A single turn carries every row of the set below to another of its rows. Some are shown first; where does it send the rows asked next?
J211: -163  47  190  -211  416  82  293  130  11  96  -129  -67  110  -53  -31  -279
J643: -241  160  -169  134  -168  -58  20  -113  -66  -249  -150  262  -101  23  -53  -267
J588: -78  272  -25  -12  511  -19  -21  75  -213  156  -454  6  134  -110  -12  -101
J277: -84  137  -385  -106  369  -220  158  -111  -92  258  -172  -192  202  226  188  -188
J685: -293  234  -103  -100  37  123  -81  144  67  281  -101  -191  -25  -193  192  -172
J781: -375  176  13  -90  179  -41  -86  10  -464  119  -217  247  -158  85  -3  -552
J69: -2  -119  -121  -72  152  -160  178  -327  -337  150  -305  125  -71  446  -110  -242
J678: -232  59  -100  52  71  37  -247  47  -114  242  142  -52  120  -6  215  -371
J273: 126  64  -155  7  251  -76  -107  -18  -147  106  -199  -151  294  16  -180  -33
J822: -488  145  -292  -128  230  124  81  -203  -68  -3  -260  312  192  48  -139  -335
J991: -241  128  162  66  -28  49  22  -142  -1  373  -288  325  183  172  -55  -354
J335: -31  7  90  -120  146  71  -12  -188  -96  284  -148  -131  -19  -246  371  -259
J482: 30  -44  41  -160  127  -72  149  92  -254  248  -267  -328  -300  25  141  -159
J808: -228  124  -234  131  80  -179  -89  -282  -457  -18  -18  71  -118  223  -114  -245
J337: -479  -106  -161  178  329  -28  46  -226  -171  72  -302  90  -132  217  -298  -209
J921: -363  -119  -175  -80  -43  -18  234  -119  197  190  -316  125  -171  -1  214  -20
J429: -248  11  1  -46  93  1  268  -438  68  -7  -30  53  14  259  -189  -157
J908: -136  7  -222  -360  131  22  70  -50  92  308  -273  -30  134  -189  98  -508
J896: -352  60  -284  169  -195  -89  207  -45  -156  109  -527  19  90  161  -181  -276
J251: -268  364  -270  -186  264  -36  -23  -201  -143  79  -382  -296  192  -51  102  -363
J393: 23  28  -162  168  -97  -70  -59  -61  -349  -113  -453  29  -132  260  9  -153
J651: -542  101  -277  -240  76  3  259  -36  72  108  -425  55  -46  -32  -178  -386
J210: -287  41  -128  -39  -96  24  186  262  -325  87  -32  -167  -164  264  151  -331
J11: -38  24  -154  199  67  -178  -110  16  -110  -140  36  69  -125  282  -40  -217
J456: -2  165  -77  -236  212  -31  64  117  28  256  61  -199  49  67  195  -45
J124: -259  91  -215  -92  -22  48  195  -69  -588  113  20  -76  -97  -37  -151  -315
J802: -116  -247  -165  -93  56  221  -226  120  -279  -67  -340  20  -11  193  2  -186
J880: 65  316  -67  23  -30  -29  55  82  -340  89  -86  49  -146  136  188  35
J290: -168  -9  121  -182  317  90  53  -54  -200  504  -224  -275  7  61  178  -149
J498: -310  172  -15  -266  71  -51  186  -199  142  118  -311  -66  -356  210  -172  -228
J170: -401  -54  24  -34  325  150  273  -20  -79  230  -447  193  184  168  -167  -359
J158: -179  94  -14  170  291  -85  83  -78  -72  -44  -348  -2  -3  -317  301  -166
J360: -363  -54  -52  59  149  65  397  -215  -5  351  -46  117  72  239  146  -111
J807: -241  64  -113  -217  182  60  408  -100  -201  16  -633  124  42  122  -148  -182
J501: -278  -255  -95  -23  118  28  -139  65  -372  262  -157  115  -271  67  192  -366
J301: -201  194  -125  -213  66  34  10  197  -281  -6  -428  -2  -182  386  34  -477
J66: -16  -58  -111  -23  -157  -54  167  -245  94  176  -379  308  14  18  -130  -107
J997: -433  167  -176  -98  345  187  -28  83  155  -9  -322  46  191  92  -43  -113
J841: 50  -92  -83  105  -93  -281  77  -284  -381  95  -249  -32  -174  126  69  -384
J900: -19  104  -141  -2  141  -17  -19  -340  -195  -14  -230  -319  55  -272  -97  -245
J325: -309  147  -125  -190  209  12  349  -249  -278  388  -516  -35  81  -137  -36  -287
J110: -119  47  -96  -121  86  -3  -242  -369  -324  85  -105  -40  -135  181  335  -198

J335 -> J651
J482 -> J997
J66 -> J210
And these:
J498 -> J802
J110 -> J908
J290 -> J822
J360 -> J781

